Each path below is one point turned by a fixed rotation once a step. After each direction that follows a path, write how fast that rotation turns it, in degrees a step (0 if it stays still).
Each turn is a multiple of 5 degrees from 10 to 175, or 0.
Each row of a path follows its step; steps can be skipped.
Rotation 1:
step 0: 0.41  -0.03  -0.72  -0.40  2.18  0.96  0.23  1.52  1.73  -0.41  0.81  0.34  3.45  -0.23  -2.03  -0.65  2.86  -0.09  3.68  1.20  -1.05  2.48  -1.37  0.39  -1.98  3.32  2.45  -1.40  -1.85  -1.56  -0.81  -0.90  2.02  2.09  -0.25  0.66  -1.07
step 1: 2.91  0.23  0.85  -0.18  1.80  -1.02  -2.58  -1.76  1.61  1.95  0.76  -1.55  -0.72  0.88  1.98  2.86  0.06  0.12  -1.23  -1.31  -3.72  1.47  2.94  2.09  -0.43  -2.04  -0.81  -0.50  -2.08  0.90  -1.85  0.74  1.91  -1.34  -0.11  0.98  -2.50
step 2: -1.57  -3.10  0.09  2.12  0.09  1.09  -1.86  -1.67  0.50  0.97  -0.14  -1.94  -2.04  -0.33  -1.49  -0.08  -1.47  0.54  1.27  -0.47  0.34  -0.73  -3.70  -0.32  0.95  2.78  1.59  -2.98  -2.22  1.29  0.60  3.80  -0.06  1.16  -1.95  -0.13  -1.67
step 3: -0.05  2.24  1.52  -2.68  3.39  0.05  2.21  1.60  -1.88  -0.97  1.14  0.58  1.43  -0.87  -1.18  0.30  -1.30  -2.79  -1.40  -1.52  -1.70  -1.33  -1.41  0.86  -1.08  0.30  -2.06  -2.66  1.39  1.70  -0.85  1.43  0.62  -1.03  0.03  0.35  -3.97
step 4: 3.37  -0.10  -2.43  -0.07  1.39  -1.30  -1.14  -2.49  2.78  -2.21  -1.00  0.39  -0.27  -1.61  -0.17  0.30  -2.09  1.35  -0.14  -0.81  -1.72  -1.80  -3.19  -0.58  0.96  -1.31  -1.29  -2.19  -0.89  -3.49  1.03  -0.50  -1.62  -0.45  -1.95  -1.19  1.17
step 5: -2.17  -1.19  0.88  1.67  2.26  1.14  1.65  -2.68  -0.82  -0.44  4.83  -0.71  1.54  0.39  -1.73  -0.22  -1.86  -0.81  -1.69  0.34  0.92  -2.78  1.46  -1.30  -2.77  0.91  0.22  0.26  -1.58  -1.43  -2.46  -1.72  0.22  0.60  -0.28  -2.59  -0.88
step 6: 3.88  -2.12  2.24  -1.91  1.44  -0.07  -1.13  -0.01  1.34  -2.41  1.29  -1.52  1.51  1.35  0.90  -1.40  -1.31  -1.40  -2.55  1.01  -0.55  1.59  0.44  -1.23  3.85  3.20  -1.27  0.32  0.85  0.03  1.04  1.07  0.48  -1.73  1.04  -1.12  2.06
step 7: 0.14  -1.52  1.02  2.66  1.20  1.23  -0.58  0.26  -2.07  0.96  -1.41  1.36  0.90  -0.88  0.21  2.38  0.93  0.11  -2.97  1.61  0.47  -2.18  -0.46  -2.67  -1.29  0.08  -0.80  0.30  -1.55  -4.89  1.17  2.43  -0.02  0.86  2.12  2.80  -0.52
step 8: 0.71  1.79  1.66  1.62  1.33  0.31  2.61  2.18  4.02  -2.47  -0.21  -0.70  -1.06  -1.41  0.41  1.72  -1.98  1.06  -0.56  0.76  1.39  0.41  -0.19  -0.31  -0.87  1.83  -1.60  -0.14  -0.82  2.57  -1.15  -0.92  3.38  2.05  2.87  -0.10  1.87
step 9: -0.34  1.38  -1.71  0.78  2.16  2.84  1.88  -2.30  -1.13  2.10  -2.00  -1.01  1.97  -1.67  1.37  -0.62  -0.66  4.03  -0.89  -0.30  0.36  1.64  1.48  -0.88  3.54  -0.56  -1.45  1.19  -1.32  -0.90  1.64  0.48  1.35  -2.88  -0.22  0.33  -1.26
-0.47  0.32  -1.12  0.53  0.01  0.22  0.56  0.66  0.37  -0.66  0.05  0.54  -0.41  -0.31  0.19  0.19  0.20  -0.60  -0.24  -0.31  -1.45  -0.19  0.61  0.12  0.94  -0.16  -0.33  -0.10  -1.21  -0.44  -0.69  -1.03  0.47  1.21  -0.71  0.57  0.63 -> 95
-0.69  0.04  0.44  0.00  1.31  -1.04  0.66  0.90  0.25  0.49  0.32  0.24  0.46  0.74  -0.53  -1.45  -0.46  0.15  0.79  0.39  0.45  0.22  0.55  -0.32  1.09  0.74  -0.65  0.18  -0.07  0.47  0.69  -0.15  -0.19  0.16  -0.69  0.49  -0.59 -> 120
0.31  0.37  -0.04  -0.57  1.00  0.67  -0.84  -0.12  -1.56  -0.27  0.30  1.04  0.36  -0.23  0.16  0.67  0.20  -0.28  0.55  0.41  -0.65  0.72  -0.49  0.05  0.65  0.54  0.14  -0.27  1.62  -0.47  0.72  -0.51  0.26  0.44  0.00  0.71  0.20 -> 110
0.44  -0.21  0.23  0.00  -0.15  -0.08  0.16  0.66  -0.38  -0.79  0.34  0.65  0.10  1.19  0.50  0.25  -0.73  -1.04  0.13  -0.78  0.13  -0.34  0.06  -1.63  -0.52  0.30  0.39  0.67  -0.18  -0.87  0.43  -0.72  -0.73  -0.77  -0.46  -1.03  0.54 -> 45
0.09  0.02  0.68  0.00  -1.27  0.57  0.12  0.11  -0.35  -0.41  -0.60  -0.29  -0.26  0.07  -1.86  0.42  0.05  -0.76  -0.47  0.67  -0.28  -0.29  1.04  0.02  1.02  0.07  0.39  -0.48  0.09  0.00  1.20  0.17  0.65  -0.31  -0.60  -0.62  -0.68 -> 95
Rotation 2:
step 0: 1.49  -0.90  0.05  3.22  1.35  0.51  5.37  -2.93  -1.77  1.16  -0.64  -0.42  1.35  2.75  -0.77  -2.48  0.48  -0.18  0.91  -1.72  0.44  1.63  -0.40  -0.52  1.23  0.53  -0.44  1.51  1.09  1.39  -1.07  -2.38  -0.68  4.14  -1.65  -1.77  1.66
step 1: -1.10  -2.39  -2.01  0.96  -0.18  2.00  4.58  -0.97  -0.80  1.80  -1.45  -0.78  -1.23  4.46  0.81  2.55  -0.38  0.27  3.33  1.58  -1.38  2.58  0.03  0.08  -0.34  2.03  -1.78  -0.12  -0.01  -0.44  2.02  -1.04  -1.48  0.07  -2.11  0.03  -1.69
step 2: -0.25  -2.01  -0.41  -2.35  -0.08  -0.78  2.07  -2.89  -2.91  1.23  -2.60  -1.64  0.62  0.93  2.05  -0.81  0.97  -0.61  1.40  -2.36  -2.55  -0.02  0.76  -2.41  -2.10  1.53  -2.41  -0.27  -0.53  -0.28  3.93  0.86  0.04  -2.83  2.22  2.37  -1.60
step 3: 4.36  0.52  -0.83  -0.29  2.11  -1.69  2.18  -1.86  0.80  1.09  -0.60  0.70  -0.42  -2.59  2.07  -0.97  2.64  -1.68  1.08  -1.98  0.90  -0.70  -1.14  -2.88  -0.04  1.30  -4.01  -0.97  -1.07  0.04  1.20  2.43  -3.66  -0.93  0.14  0.93  2.45
step 4: 0.25  -3.23  0.86  0.15  1.52  -3.27  4.29  0.46  1.54  1.99  -2.68  2.50  -0.51  -0.64  -2.20  -0.58  2.45  -0.68  -0.02  -1.00  1.57  1.01  -1.87  -0.59  0.33  2.11  -2.63  -0.68  0.93  2.23  -3.29  0.24  -0.26  2.25  -1.42  1.33  1.13
step 5: -2.52  0.32  -0.34  -0.47  -1.37  -1.81  4.75  1.24  -0.51  2.98  -2.36  -0.06  -0.70  1.47  0.04  1.91  0.22  0.06  1.88  3.92  -2.26  -2.08  0.63  -2.71  -0.18  -0.02  -1.29  -2.23  3.65  1.03  -1.28  -1.11  -0.17  1.19  -0.66  1.81  1.11
step 6: 0.15  -1.14  0.06  -4.35  -0.40  -1.29  -0.55  0.65  -1.17  2.60  -3.38  -0.33  -3.72  -0.33  1.22  3.08  -0.19  -1.83  0.00  2.15  -0.65  0.06  1.72  -0.31  0.37  -0.71  -1.43  -2.30  1.15  0.14  2.99  0.02  -0.16  -2.05  3.81  2.35  1.58
step 7: 2.02  1.61  -0.26  -2.32  0.81  -4.00  -0.31  -0.23  0.34  0.99  -3.01  0.53  -0.56  -5.29  2.04  0.54  0.78  0.65  -1.65  -0.39  -0.48  -0.71  -0.87  -0.99  1.77  -2.75  -1.35  3.13  -0.68  2.11  -0.31  1.49  -0.47  -0.87  2.82  1.59  1.16
step 8: 2.01  2.62  0.54  1.79  1.84  -0.95  2.56  0.96  1.61  3.24  -0.88  1.25  -0.65  -4.75  -1.69  0.86  1.21  0.61  -2.10  0.44  2.94  1.60  -0.33  0.50  1.98  -1.43  0.95  -0.49  1.69  2.15  -2.33  -3.25  0.26  0.35  -0.48  1.15  1.69
step 9: -2.16  1.40  0.67  0.14  -2.73  -1.57  3.17  1.77  -0.74  1.11  -0.44  0.71  -1.43  0.59  -2.54  4.29  -2.96  1.91  0.28  2.03  -0.02  2.45  0.68  -0.41  0.61  0.49  2.29  0.70  -0.78  1.50  -2.82  -3.78  0.79  0.46  1.75  1.22  1.22
-1.22  0.10  -0.63  -0.50  0.56  0.48  0.00  -1.20  -0.41  0.78  0.83  -0.07  -0.04  0.55  -0.73  0.97  -0.76  0.09  0.48  1.08  -0.38  -0.25  -0.09  -0.47  -0.70  0.54  1.01  -0.61  -0.22  0.45  0.26  0.24  0.56  -0.42  -0.06  1.09  -0.07 -> 90
-0.12  0.63  0.35  0.38  -1.38  -0.51  -0.75  0.27  -0.62  -0.43  -0.52  -0.29  0.24  0.37  0.18  -0.20  -0.84  0.54  1.01  -0.83  0.50  0.34  -0.25  -0.04  -0.37  0.23  -0.01  -1.03  0.40  -0.34  0.97  0.61  0.12  -0.61  0.68  0.72  1.44 -> 95
-0.55  -0.54  -0.88  0.33  0.19  0.66  0.27  -0.53  -0.55  0.28  -0.14  0.32  -0.30  -1.43  0.33  -0.24  0.31  1.37  -0.07  -0.54  1.24  -0.69  0.06  0.39  -0.55  0.33  0.22  -0.45  -0.44  0.50  -1.02  0.37  -0.03  0.22  -0.15  -0.84  1.19 -> 85
0.18  0.30  -0.66  0.78  0.02  1.42  0.56  0.54  -1.11  -0.08  1.18  -0.06  0.23  0.58  -0.06  -0.12  -0.69  -0.40  -0.15  -1.02  -0.08  0.90  -0.25  -0.09  -0.50  -0.35  -0.82  0.59  -0.75  0.54  0.76  0.41  0.97  0.45  -0.13  -0.66  -0.21 -> 25
0.12  -0.62  0.05  -0.43  0.10  0.34  0.93  0.40  -0.56  -0.56  -0.48  -0.48  0.38  0.06  -0.38  0.64  -0.01  0.24  1.15  0.67  -0.39  0.05  2.02  0.68  -0.12  -0.85  -0.21  -0.15  0.04  -1.08  -0.47  0.76  0.67  -0.61  0.23  -0.61  -0.03 -> 85
0.62  -0.16  -0.29  0.82  0.91  0.94  -0.38  0.50  0.68  -0.24  0.04  0.28  -1.35  0.30  0.17  1.31  0.09  -0.63  0.12  0.42  1.21  0.42  0.00  0.67  0.56  0.45  -0.48  -1.24  -0.45  -0.61  0.54  -0.44  -0.35  -0.46  -0.20  0.20  0.25 -> 145
-0.55  0.35  -1.23  0.25  1.02  -0.81  0.50  0.37  0.57  -0.26  -1.25  0.30  -0.05  -0.05  -0.04  -0.13  -0.93  0.58  -0.22  -0.24  0.05  0.14  -1.06  1.02  -0.70  -0.55  0.21  -0.12  0.36  -0.83  0.42  0.89  0.13  0.51  -0.23  0.22  -1.18 -> 120
0.40  0.34  -0.30  -0.29  -0.98  0.72  0.48  -1.80  0.77  -0.41  -0.91  -0.25  0.14  0.08  -0.34  0.69  -0.69  0.38  -0.50  -0.84  0.16  0.32  0.12  0.13  0.43  -1.05  0.42  0.55  -0.42  -0.19  0.31  -1.12  0.03  -0.54  -0.97  0.06  0.29 -> 40
Rotation 3:
step 0: 0.78  2.05  -0.17  0.25  2.24  0.93  -3.16  -0.30  0.64  -1.87  1.43  1.31  1.08  -2.02  0.88  0.69  -2.63  -1.53  2.74  1.31  -0.73  3.56  0.92  -2.46  2.63  0.58  -1.94  -1.06  0.13  -1.25  2.31  -2.03  1.36  3.17  -1.79  -1.72  0.73
step 1: -0.19  1.57  0.74  1.76  1.34  1.40  0.10  -2.54  -0.60  0.28  1.76  0.55  2.96  0.07  1.64  0.65  -2.11  2.07  1.07  -2.53  1.73  1.60  0.23  -1.89  -0.95  -0.94  0.82  -1.21  3.09  -1.13  2.27  2.23  0.42  1.45  -3.48  0.36  4.48
step 2: -0.87  1.47  -1.97  -0.42  0.16  0.61  -1.49  -0.67  -3.71  -0.17  2.82  0.64  3.24  -0.51  1.60  1.74  0.32  3.83  3.24  -0.37  0.62  0.55  -1.76  0.25  0.54  2.50  0.01  1.91  2.32  2.50  -1.44  -1.24  -0.26  -2.13  -1.30  1.18  1.94
step 3: -2.37  2.58  3.13  0.76  -0.47  -1.56  -1.38  1.10  0.69  -2.47  0.08  0.54  1.83  -1.81  -0.35  0.43  -2.00  3.94  3.71  -0.93  0.15  0.87  2.13  1.68  0.73  2.84  0.34  2.57  0.64  -0.68  -1.01  -1.00  2.42  1.64  1.16  1.96  -1.22
step 4: 0.92  -2.16  1.19  1.18  0.95  0.41  -4.76  -0.03  0.69  -1.45  -1.26  -1.17  0.91  2.03  -1.05  0.91  -0.32  -0.08  3.78  -3.29  -1.91  1.65  3.53  -2.06  1.94  1.80  0.67  0.20  0.97  -1.36  -0.47  -1.68  1.22  1.48  -0.05  -0.01  2.62
step 5: -0.32  -1.49  1.61  2.32  -0.21  1.19  -0.46  -0.37  -1.57  3.73  1.74  -0.51  -0.67  1.82  0.17  -0.48  -2.98  1.47  2.27  -2.03  -2.02  4.35  2.19  0.83  -1.72  -0.55  0.49  -0.31  4.21  0.92  -1.51  0.93  -1.58  0.15  -0.18  -0.35  1.91
step 6: -0.40  2.75  -0.93  -0.31  -0.11  0.48  -3.19  1.07  -0.62  0.19  1.83  -1.18  -0.51  1.33  2.09  1.79  -1.22  2.23  2.33  1.60  -2.27  4.50  -0.29  0.21  -3.22  0.63  -2.07  0.91  -0.36  4.30  -0.12  -1.01  1.43  -0.57  -0.14  -0.98  -0.24
step 7: -0.76  1.73  -0.53  1.56  3.98  -0.28  -1.80  0.54  1.40  -1.99  0.78  -0.40  -0.76  0.17  0.99  0.84  -1.73  3.02  -1.27  -1.24  1.21  2.82  0.05  -0.57  -2.47  2.88  1.11  1.26  0.73  -0.62  0.27  0.02  3.64  4.73  0.00  -1.33  -1.05
step 8: 3.48  1.05  -1.58  0.91  4.42  1.10  -0.42  -0.17  -2.02  -0.39  -0.73  0.43  1.55  1.81  -0.60  0.91  -1.90  1.53  0.71  -0.58  -2.32  0.02  0.59  -1.70  2.02  0.97  3.85  0.58  1.63  1.33  -1.06  -0.46  1.36  2.14  -1.83  -2.06  2.85
step 9: 2.46  0.47  0.26  2.67  -3.00  1.39  2.23  1.13  -0.69  1.71  0.82  0.93  1.79  1.10  1.84  0.24  -2.98  2.84  3.46  0.08  -0.53  -0.88  0.43  -0.63  -1.33  1.19  1.19  3.34  1.43  2.43  -2.06  2.49  -0.25  2.56  -1.85  0.64  0.84
0.43  0.05  -0.40  1.52  -0.18  -0.41  -0.12  0.06  -0.20  -0.02  -0.10  -0.66  -1.08  0.72  -1.01  0.58  -1.03  -0.14  -0.73  0.10  -0.36  -0.75  -0.08  -0.05  -0.99  0.44  0.93  0.28  -0.78  1.29  -0.42  -0.41  -0.28  0.69  0.04  -0.10  -0.10 -> 20
0.58  -0.30  -0.40  -0.01  0.37  -0.62  0.95  0.28  -0.14  0.01  -0.67  0.21  -0.20  -0.36  0.11  -0.37  -0.14  0.26  1.02  -1.32  0.03  0.20  -0.67  0.03  0.11  -0.14  1.29  1.25  -0.98  -0.66  -0.47  -0.60  0.76  -0.93  -0.75  0.58  -0.48 -> 65
-0.13  -0.63  -0.46  -0.06  0.95  -0.08  -0.42  0.61  0.11  0.22  0.47  -0.31  0.07  0.76  -1.14  -0.22  0.08  0.20  -0.35  -0.75  1.32  -0.53  0.00  -0.11  0.02  -0.34  0.84  -1.06  0.87  -0.48  -0.73  0.41  0.28  -0.96  -0.35  -1.06  0.99 -> 110
0.92  -0.17  0.77  -0.34  1.20  -0.44  0.65  0.57  0.41  0.48  -0.19  -0.33  -0.61  1.09  0.64  0.42  0.41  0.19  -0.25  1.08  -0.05  1.09  -0.66  0.18  -0.68  -0.40  -0.37  0.08  0.31  -0.42  0.10  -0.86  -0.14  0.54  -0.81  -1.16  -0.47 -> 45
0.23  -0.90  -0.09  0.00  -0.91  0.08  -0.48  0.13  0.95  -0.86  -0.47  -0.25  -0.33  0.51  1.04  0.68  1.13  0.50  0.44  -0.84  0.76  -0.43  -0.04  -0.19  -0.85  -0.13  -0.17  0.66  -0.69  0.33  0.95  0.99  -0.08  0.38  -0.26  -0.49  0.93 -> 135
Rotation 4:
step 0: 2.54  2.48  -0.05  -1.76  -0.71  1.40  1.28  2.44  3.86  -1.98  -2.87  -2.82  -0.26  -0.02  -2.33  1.68  -0.55  2.16  2.85  2.46  2.39  0.72  0.48  0.25  0.83  2.56  -3.00  0.36  -2.01  -1.31  1.22  -0.24  1.80  -3.42  1.37  1.14  -0.55
step 1: 0.01  -1.14  1.31  0.48  4.15  -2.09  -3.88  1.10  1.27  0.34  1.70  0.58  1.49  -0.78  -2.11  2.16  -1.31  -1.16  -0.57  -2.28  -1.85  -3.63  -0.78  0.12  3.40  1.82  -0.57  -0.50  2.12  -3.64  1.78  -2.23  -2.40  1.79  -0.56  -1.11  0.76
step 2: 0.12  1.51  -0.85  0.16  -1.51  -0.61  1.22  1.04  -0.08  4.01  0.12  -0.72  4.15  0.19  1.63  0.36  -2.62  1.89  -2.26  4.78  0.17  -0.03  1.45  -1.06  -0.01  -0.60  0.70  -1.76  -1.91  0.37  -2.01  0.36  -1.28  2.49  5.08  1.82  0.21
step 3: 4.17  1.10  0.57  0.61  1.26  -1.09  -1.20  1.06  -1.00  2.41  0.90  0.76  1.06  1.09  0.12  -1.86  -3.28  -1.37  -0.82  -5.04  3.18  0.92  1.36  2.00  -1.15  2.18  -3.51  2.95  -1.10  1.51  -0.57  0.12  2.00  -1.47  -1.09  -1.32  -1.05
step 4: 0.28  3.29  -2.21  -2.78  0.77  1.97  -2.25  2.28  0.67  -1.66  1.78  -3.42  -3.60  0.30  -0.86  1.00  -0.56  -0.08  -3.16  2.32  -1.95  -0.57  1.43  -0.49  1.25  1.79  1.82  0.21  -2.80  -1.54  3.28  1.09  2.60  1.69  -0.45  1.04  1.07
step 5: -2.07  -1.12  -0.09  -0.50  0.98  -1.59  -0.12  0.26  0.95  0.80  -1.46  -2.81  3.79  2.37  -3.71  2.57  1.32  0.72  2.50  -0.66  2.45  -0.57  -0.50  2.28  1.14  4.65  -2.04  -1.53  0.60  -1.12  0.46  -0.40  -1.31  -2.46  3.01  1.35  -0.89
step 6: 1.49  -0.17  2.52  -1.00  2.57  -2.57  -1.18  2.85  2.50  1.39  1.57  3.42  2.18  -0.41  3.11  -0.19  -4.63  0.89  -1.58  1.63  -0.75  -2.91  0.79  1.32  1.57  -1.79  2.94  -0.18  0.00  -1.79  1.73  -1.15  -0.75  -0.69  0.18  -0.44  2.09
step 7: 0.76  2.07  -2.13  -0.53  -1.07  0.16  -0.47  -0.71  -1.34  5.24  -0.28  -0.03  0.34  1.10  -2.87  -0.18  -3.91  -0.55  -2.52  1.44  0.83  0.63  -1.72  -2.64  -2.60  2.51  -0.96  -0.60  -0.32  0.45  -2.54  0.41  2.99  2.18  2.50  -2.02  -2.93
step 8: 2.31  2.16  0.72  -1.57  1.10  -1.99  -4.27  0.18  -0.28  -2.24  0.50  -0.99  -0.41  0.57  -1.62  -2.18  0.62  1.32  -0.55  -2.87  1.80  -0.56  4.64  2.58  -0.92  -0.79  -2.27  1.70  -2.42  2.39  3.26  1.40  1.11  0.50  1.69  1.74  1.39
step 9: -2.85  1.43  -1.21  -1.37  0.44  2.69  1.73  2.20  1.18  2.14  0.42  -1.12  -0.72  0.37  -0.07  6.13  -0.33  -0.20  -2.38  0.33  -0.21  -0.53  0.35  3.01  1.52  2.37  0.24  -2.02  -1.43  -2.34  4.10  0.97  0.34  -1.71  -1.43  -1.33  -1.40
-0.01  -0.83  -0.39  -0.13  -0.56  -0.59  0.51  -0.27  -0.06  0.53  -0.68  -0.78  0.16  0.96  -0.74  -0.71  -0.27  0.92  0.92  0.02  -0.22  0.22  0.19  0.59  1.06  -0.69  -0.29  0.24  -1.13  1.58  0.31  -0.33  -0.64  -0.04  0.40  -0.15  0.51 -> 130
0.40  -0.23  -0.10  -0.57  0.48  -0.22  0.59  -0.17  0.56  0.54  0.05  0.03  0.71  0.14  0.94  -0.79  -0.48  0.40  -0.79  -0.67  -0.54  1.20  -0.71  0.91  0.03  -0.45  1.34  -0.05  0.32  -0.30  -0.88  -0.19  -0.56  0.00  0.38  0.43  -1.43 -> 90
-0.09  -0.41  -0.23  1.05  -0.08  -0.79  0.86  -0.34  -0.47  0.70  -0.44  0.29  0.35  0.47  1.34  -0.73  -0.78  -0.70  -0.51  1.01  0.93  -0.41  0.78  -0.24  0.62  0.37  0.17  -0.52  0.13  0.16  -0.26  -0.07  0.72  -0.74  -1.21  0.15  0.02 -> 95
0.82  -0.34  1.18  -0.11  0.44  -0.35  -0.87  0.00  0.15  -0.21  -0.90  0.27  -0.13  0.12  0.79  -0.29  0.71  -0.07  -0.62  -0.41  -0.74  -0.02  0.75  -0.39  0.21  0.97  1.28  0.35  0.59  1.17  0.78  -0.27  -0.16  0.66  0.12  0.15  1.06 -> 160
-0.29  -0.99  -0.23  -0.10  0.27  1.16  0.34  -0.31  -0.03  1.23  0.58  -0.44  0.22  -0.34  -0.82  -0.65  0.03  -0.47  -0.27  0.33  -0.55  0.65  -0.02  -0.13  0.97  -0.31  0.36  -0.01  0.78  -0.75  0.79  0.36  1.31  1.09  0.02  -0.53  0.71 -> 135
0.51  -0.50  -0.24  -0.51  0.11  -0.92  0.78  0.27  -0.35  -1.30  -0.34  -1.29  0.52  -0.79  -0.57  0.97  -0.21  0.41  -0.34  0.49  -0.45  -0.29  -0.19  0.33  0.72  0.19  0.19  -0.24  1.52  0.03  0.39  0.87  -0.27  -0.80  -0.47  -0.33  -0.12 -> 80
